(in the rows, 128 means zero)
One turn moves every row onto another: examples first, then more rows asked
bok: [128 116 132 103 120 131 122 178 125 102 140 164 137 129 145 170 139 136
 163 117 122 137 133 133 111]
bet: [129 124 120  87 130 151 128 178 134 126 135 151 117 131 114 161 151 128
 122 130 102 125 150 112 113]
tosun: [128 126 104  76 141 130 129 171 128 123 132 130 109 134 118 172 146 147
 110 110 125 132 164 137 117]
Kaz: [140 128 126 103 119 131 126 188 121 105 135 150 147 124 127 152 128 141
 173 119 123 137 141 147 119]
gufoz: [136 116 100 100 124 133 142 157 142 135 138 149 116 122 130 176 136 134
 133 101 117 145 131 163 133]
Nus: [116 116 101  92 130 131 145 184 109 117 136 146 100 137 110 165 136 140
 137 124 108 129 163 126 112]
fibe: [129 126 113 100 137 127  98 188 120 134 154 155 112 118 139 157 160 126
 136 129 134 136 165 130 122]
gele: [140 106 122 100 112 144 131 160 110 114 122 155 139 131 121 177 128 162
 136 126 146 145 140 148 134]
Bemoz: [125  94 124 109 118 141 130 148 105 118 130 158 121 131 131 183 132 162
 139 116 142 143 152 131 119]
zizu: [131 119 117 106 120 149 140 206 118 145 162 148 117 126 125 178 140 143
 165 124 114 121 161 150 128]
Menum: [127 138 135 108 128 144 122 186 136 136 133 157 138 131 141 152 155 137
 152 112 142 122 163 150  91]
Pogun: [132 122 113 100 116 148 139 205 116 141 164 148 116 130 127 180 153 144
 168 125 118 123 160 147 129]
Numo: [141 124 109 113 122 154 130 164 146 159 151 153 120 123 120 141 156 146
 128 109 120 140 136 140 122]
tipa: [134 117  99 103 121 138 137 153 144 134 137 148 111 114 133 175 141 133
 131 110 115 143 131 159 134]
Folal: [125 121 100 102 128 127 119 171 110 150 140 154 115 138 111 157 173 136
 143 112 144 149 166 120 101]
muz: [145 120 131  99 124 156 137 140 110 127 144 144 138 118 113 145 135 128
 159 125 144 149 146 139 135]
bod: [145 124 100 112 123 146 127 160 147 158 145 149 120 119 125 143 160 144
 129 111 117 138 140 144 120]
pobif: [110 140 110  69 142 151 138 178 129 127 140 149 120 128 115 158 163 151
 139 116 122 131 166 121 115]
lupi: [133 121 133 108 133 144 126 147 116 141 141 142 113 137 129 149 142 156
 144  95 152 130 180 139 109]
kufez: [147 132 116 103 131 122 127 171 116 125 149 133 144 128 124 138 132 131
 159 124 146 146 146 161 123]
ran: [143 139 136 110 118 154 129 179 132 143 120 148 142 134 117 145 142 137
 146 119 145 124 161 158 105]
ranod: [107 125 113  89 131 133 127 169 119 127 138 170 107 130 132 185 153 112
 150 128 138 141 156 136 129]
vada: [138 121 121  89 125 148 133 172 109 126 136 149 158 116 126 173 144 143
 151 142 157 144 149 158 131]
vekad: [144 117 125 117 117 150 138 171 103 146 131 134 141 124 104 156 136 132
 151 137 152 138 161 153 108]
zeko: [127 111 113  94 135 132 117 148 117 135 130 142 114 113 116 187 153 119
 147 108 128 148 168 118 113]
sino: [139 124 132 101 127 156 133 147 110 131 137 140 124 124 114 143 129 162
 155 106 148 135 174 141 133]
zin: [130 117 110  91 120 153 144 174 115 151 154 132 121 126 109 192 158 161
 168 105 129 135 165 135 125]
rik: [131 114 111  88 122 157 143 177 116 148 153 134 128 117 110 189 157 166
 162  98 130 140 164 137 124]

kufez -> vada
Pogun -> tipa
tosun -> pobif
Now these:
sino -> ran
Folal -> fibe
Numo -> zizu
lupi -> Menum

